How far apart are the two rows of each pair, measured in a hidden way? 0 means very close, and 30 very far. Two or three weighted sums of its numbers give each row a place; it is the straight-line distance between the places.
[ 1.4 -1.4 -1.5 -0.2 -0.2  0.1 -0.1 -0.2  1.2  0.7]
[-0.8  1.4  0.3  0.5 -2.3  1.1  0.3 -0.7 -0.3  1.4] 12
[ 1.4 -1.3 -1.6 -0.3  0.4 -0.7  0.2  0.   1.2  1.1]
[-0.1 -0.1  1.  -1.2 -0.7  0.6 -0.4 -0.6  0.6  0.5] 10
[-0.4 -0.7  0.4 -0.7 -1.  -1.   0.4 -0.7  1.5  0.2]
[-0.6  0.6 -0.1  0.5 -0.4  0.6 -0.1 -0.2 -0.4  1.4] 7
[ 1.7 -0.8 -1.5 -0.5  0.9  0.  -0.6  0.1  1.3  0.1]
[-0.8  0.3 -0.4  0.9  0.6 -0.1 -0.3  0.7 -0.8 -1.3] 4
[-1.3  0.5  1.5  0.7 -0.3 -1.9  1.2 -0.7  0.7  0.5]
[ 1.2 -0.7  0.6 -0.6 -0.1  0.5  0.1 -0.5  0.  -0.4] 22
[-0.2  1.8  0.2  2.3  1.5  1.1  1.4  1.4 -1.  -0.2]
[-1.1 -2.5 -0.6 -0.3  1.2 -1.2  1.9 -0.1 -1.   0.3] 28
[-0.1  1.7  1.4  1.3  0.3  0.5  0.8  0.9  0.4 -1.2]
[ 0.2  0.2 -0.3  0.4 -0.4 -0.5 -0.7  0.6 -0.6  0.9] 21
[ 1.1  0.6  1.4 -1.  -0.1  0.9 -0.7  0.7  0.7 -0.9]
[-0.5  2.5  0.5  0.8 -0.4  1.6  0.3  2.1 -1.1 -0.2] 10
[ 0.6  0.1  1.4 -0.7  0.1  0.3 -0.5 -0.5  0.3 -1.5]
[-0.1  1.5  0.3  1.1 -0.3 -2.4  0.6  0.1  1.6  0. ] 20
[-0.2  0.4  0.5  1.2  0.7 -2.3  0.9  1.  -0.1 -0.1]
[ 1.7 -1.4 -1.5  0.4  0.7  0.2 -0.6 -0.8  1.3 -0.7] 15
[ 0.3 -0.8  0.3 -0.6  0.6 -0.4  0.8 -1.6  0.2  1.2]
[ 0.5 -0.7  0.9 -0.8  0.5  0.3 -0.5 -0.9  0.   0.8] 6
[-1.2  1.5  0.2  0.6  0.1 -1.4  0.1  0.2 -0.2  0. ]
[-0.1 -1.3 -0.8  0.9  0.5 -0.8  0.1 -0.1  0.5 -1.1] 7
[ 2.6  0.4 -1.5 -0.1  0.  -0.1 -0.9  0.4  1.8 -0.4]
[ 0.8  0.   1.1  0.8  1.5  0.3 -0.1  0.6 -0.1 -2.2] 8
[-1.2  0.2  1.  -1.  -0.8  0.1 -1.2 -0.5  0.6 -1.4]
[ 0.7 -0.3  0.9 -0.3  0.9 -0.3  0.5 -1.   1.  -0.4] 12
[ 1.3 -1.  -1.3 -0.9 -0.2 -0.3 -0.6  0.8  1.5  0.1]
[ 0.2  0.9  1.4 -0.2  0.   1.3  0.7  0.3  0.8  0. ] 5
[-0.3  0.1  1.4  0.6  0.   0.4  0.2  0.  -0.7 -1.1]
[ 0.7 -1.4 -1.1 -1.2 -0.3  0.   0.1 -0.1  0.5  1.1] 9
[ 0.5 -0.3 -1.6 -1.8 -0.6 -0.6  0.2  0.9  0.5  1.9]
[ 0.3 -0.9 -0.8 -2.1 -1.8  0.5 -0.4  0.4  0.6  0.8] 15
[-0.1  1.5  0.7  0.6  0.2  0.5 -0.1  1.2  0.4 -1.3]
[ 0.1  1.1  0.4  0.  -1.2  0.7  0.   0.3 -0.1  0.8] 15
[-1.5 -1.6  0.1 -1.5 -2.2 -0.6 -0.1 -3.4  1.9  0.8]
[ 0.1  0.7  0.   0.1  1.2  0.1  0.4 -1.2  0.2  0.1] 11
[-0.6  2.4  1.1  0.8  0.5 -0.1  1.   0.5  0.9 -1.5]
[-1.  -0.3 -0.7  0.7  0.5 -0.6 -0.2 -0.2 -0.5 -1.9] 13
[ 0.5 -1.  -1.4  0.3  0.9 -0.6  0.1  0.1 -0.1 -1.3]
[ 0.8 -1.3  0.8 -0.2  0.9  0.3  0.4 -0.3 -0.1  0.2] 8
[ 0.  -1.3 -1.4  1.9 -0.1  1.1 -0.6 -1.5 -1.9  0.8]
[-0.9  0.1  0.7  0.3 -0.8 -1.9  0.6 -0.3  0.   1.7] 11
[ 1.5 -1.7 -2.1 -0.9 -0.3  0.1 -0.4  0.8  0.5  1.8]
[ 1.2  1.3 -0.8  0.7  0.6  1.2 -0.2  1.8 -0.1  0.5] 14
[-2.1 -0.3  0.  -0.6 -1.1 -0.3  0.  -0.8  0.   0.1]
[-1.   1.3 -0.2  0.2  0.   1.  -0.2  0.3 -0.8 -2.5] 18
[ 0.2  0.3  1.3  0.9  0.5  1.3 -0.2  1.9 -1.9 -1.1]
[-0.2  0.8  0.7  0.9  0.9  0.4  0.5 -0.4 -0.5  0.7] 14
[ 0.4 -0.6  1.   0.3  1.7  0.3  0.5 -0.3 -0.1 -1.8]
[ 1.4 -1.4 -1.7 -0.6  1.2 -0.4  0.2  0.1  0.8  1.2] 12
[ 0.5  0.5 -1.3 -0.7 -0.4  0.8 -0.5  0.5 -0.5  2.4]
[-1.4  1.1  1.1 -0.5  0.3 -2.4  0.7 -0.1  1.  -0.2] 7
[ 0.2  0.6  0.4  0.4 -1.2 -2.1  0.3 -0.3  1.  -0.8]
[ 0.4 -1.5 -0.8  0.9  1.8 -0.8  0.2  0.7  0.3 -1.3] 23
[-0.7 -0.2  0.9 -0.8 -0.5  0.9  0.1  0.7 -0.8  0.7]
[ 0.9  0.8 -1.   0.8  0.7  1.2 -0.8  0.4 -0.6 -0.1] 4
[ 0.8 -0.8 -1.3 -0.9  0.1 -0.4 -0.6  0.9  0.7  0.3]
[-0.6  0.6 -0.4  0.4 -1.7  1.3 -0.1 -0.1  0.   1.3] 11
[-2.6  1.8  0.9 -0.3 -2.6 -0.2 -0.6 -0.4 -0.6 -0.5]
[-0.1  0.1  0.3  0.   0.  -1.4 -0.3  0.   0.4  0.3] 23
[ 1.9 -1.4 -1.2 -0.8  0.   0.6 -0.1  1.2  0.9  1. ]
[ 1.2 -0.5 -1.  -1.3 -1.7  0.6 -1.3  0.4  0.6  0.3] 16
[-1.7 -1.   0.7 -1.6 -1.4 -1.3 -0.3 -1.8  1.1 -0.9]
[-0.1 -0.2 -1.4 -1.4 -0.5  0.7 -0.4  0.  -0.7  2. ] 10
[ 0.1  0.5  1.4 -0.5  1.   0.1  0.1  1.1 -0.5  0.2]
[ 0.4 -1.  -0.9  0.6  0.1 -0.2 -0.1  0.   0.8 -1.3] 17
[-1.1  1.8  0.2  0.8 -0.5 -0.4 -0.2  1.1 -0.7  0.6]
[-0.6  0.4  0.1  0.1 -0.8 -0.3  0.  -0.5 -1.6  0.6] 24
[ 0.4  0.6 -0.2  0.2 -0.3  1.5  0.   0.9 -0.8  0. ]
[ 0.   2.   0.6  0.6  0.8  1.   0.4  0.6  0.2 -0.9] 8
[-0.2 -0.8 -0.6  0.8  0.7 -0.2 -0.4 -0.3 -0.4 -1.8]
[ 0.2 -0.3  1.2 -0.4  0.1  0.6  0.1  0.3 -0.4  0.6] 7
[-0.1 -0.3  1.7  0.5  0.4  1.   0.1 -1.1 -0.3 -1.7]
[ 1.5  0.  -0.5 -1.9 -0.7  0.6 -0.9  1.9  0.2 -0.6] 6
[ 0.6 -0.2  0.5 -0.1  0.9  0.5  0.1 -0.3 -0.1  0.6]
[ 0.2 -0.4 -1.1 -1.6 -0.1  0.8 -1.   0.6 -0.4  0.9] 5
[-0.5  0.3  1.1  0.9  0.8  1.1  1.2  0.8 -1.9 -1. ]
[-1.4 -0.5 -0.6  1.4  0.6 -0.5  0.  -0.6 -0.6 -1.7] 8
[ 0.8  0.   1.3 -0.3  1.   0.4  0.8  0.  -0.4 -0.3]
[-0.6 -0.1 -0.1  0.4  0.1 -2.3  0.7 -0.2  0.3  0.7] 14
[-0.3 -1.2 -1.2  1.3 -0.3  0.6 -0.6 -1.5 -1.2  1.1]
[ 0.1 -0.6  0.6  0.  -1.5 -1.5  0.3 -0.7  0.1  1.1] 6
[ 0.1  0.8  0.4  1.   0.3  0.5  1.   1.2 -0.8  0.4]
[ 0.7  1.5  0.6  1.   1.   0.5 -0.4 -1.1  1.3 -0.9] 3
[-1.  -0.4 -0.9  1.2  2.1 -0.7  0.7  0.3 -0.7 -1.6]
[ 1.1 -0.2 -1.  -1.4 -0.6  0.2 -0.3  1.3  0.5  1.7] 10
[-0.1  0.3  0.7 -0.4  0.2  1.   0.4  1.  -1.4  0.1]
[-0.2 -0.1 -1.2 -0.7 -0.8  0.5 -0.5  1.1 -0.7  0. ] 7
[-1.3 -1.2  0.4 -1.5 -3.2 -1.1 -0.2 -2.7  1.7  0.7]
[ 0.2  0.4  0.7  0.4 -0.5 -2.   0.6 -0.8  0.9  0. ] 13
[-1.2  0.1  0.9  1.2 -0.6 -2.3  0.9 -0.6  2.2  0.6]
[ 2.4 -1.1 -2.1  0.   0.8 -1.1 -0.8  0.4  1.4 -0.3] 18
[ 0.8 -1.   1.4  0.5  1.5  0.7  0.9 -0.1 -1.3 -1.8]
[ 0.5 -0.3  0.4  0.  -0.6 -1.4  0.5 -0.9  1.  -0.1] 4
[ 0.   0.4 -0.1  0.4  0.7  1.4  1.2  1.2 -0.2  0.4]
[-0.4  1.9  0.6  0.3 -0.9  1.8 -1.6  0.7 -1.2 -0.5] 14
[ 0.1  2.4  0.2  1.   0.6  0.7  0.9  2.2 -1.5 -1. ]
[ 0.5 -0.9 -0.4 -0.1 -0.9 -0.4  0.7 -0.7 -0.2  1.4] 19
[ 0.6 -0.2 -1.4 -0.9 -1.3  0.5 -0.1  1.5 -0.2  1.9]
[ 0.7  0.2  1.1  0.9  1.9  0.9  0.8  0.9 -2.2 -1.5] 10
[-0.3  0.5  0.3  1.1  0.  -0.6 -0.8  0.4 -0.8 -0.6]
[ 0.8 -0.5  1.1  0.8  1.4  1.2  0.7  0.2 -1.6 -1.7] 13
[ 1.4  0.5 -0.9  0.4  0.5  1.3  0.1  1.8 -0.1  0.9]
[ 0.7 -0.7 -1.3 -0.2 -0.9  0.  -0.3  0.1  1.3 -0.2] 10
[-0.2  0.5 -0.1  0.3 -0.9  0.  -1.4 -0.3 -0.9 -0.5]
[ 0.4 -0.3  0.9  0.1  2.1  0.8  1.  -0.2 -0.3 -0.8] 12
[ 0.2  0.  -1.1  0.4 -0.2  0.3 -0.5 -0.6 -0.8  1.6]
[ 0.9 -1.2  1.   0.3  1.9  1.1  0.8  0.3 -1.1 -0.6] 3
[-0.1 -0.2 -0.6  0.8  0.8 -0.5 -0.1 -0.6  0.7  0.9]
[-0.7  2.3  1.1  1.3 -0.9  0.1  0.   0.8 -0.2  0.4] 18
[ 0.2  0.1  1.6 -0.9 -0.3 -0.3 -0.1 -0.1  0.   0.8]
[ 1.2 -1.9 -1.1 -1.3 -0.6  0.7 -0.3  0.4  0.6  0.4] 12
[-2.  -0.3 -0.7  1.7 -0.1  0.2 -1.2 -2.3  0.2  0.3]
[-1.1  1.1 -0.6  1.1  0.1 -0.4  0.1 -0.3  0.3 -0.5] 10
[-1.2  1.8  0.1  0.3 -1.3  0.7 -0.8  0.7 -1.3  0.6]
[ 1.8 -1.2 -1.9 -1.1 -0.6 -0.2 -1.1  0.5  1.3  0.8] 3
[ 0.2 -1.3  1.5 -0.4  0.9  0.9  0.5 -0.8 -0.1 -0.4]
[-0.3  0.5  0.7  0.3 -0.7 -1.7  0.3  0.4  0.   0.4] 3
[-0.2 -0.1  1.5 -0.8 -0.2 -0.3 -0.5  0.2  1.2  0.3]
[-0.5  0.2  0.8  0.1 -1.2 -2.5  0.6  0.2 -0.6  1.1] 20
[-2.4 -0.6  0.4 -1.1 -2.8 -1.   0.7 -2.1  2.2  0.6]
[ 0.6 -0.9 -1.   1.2  0.4 -0.8  0.2 -1.5  0.1  0.4] 18
[-0.6  1.3  0.5 -0.2 -0.7  0.3 -0.4 -0.5 -0.7 -0.7]
[ 0.3  1.  -0.8  1.3 -0.5  1.1  0.8  1.2 -1.7  1.4] 11
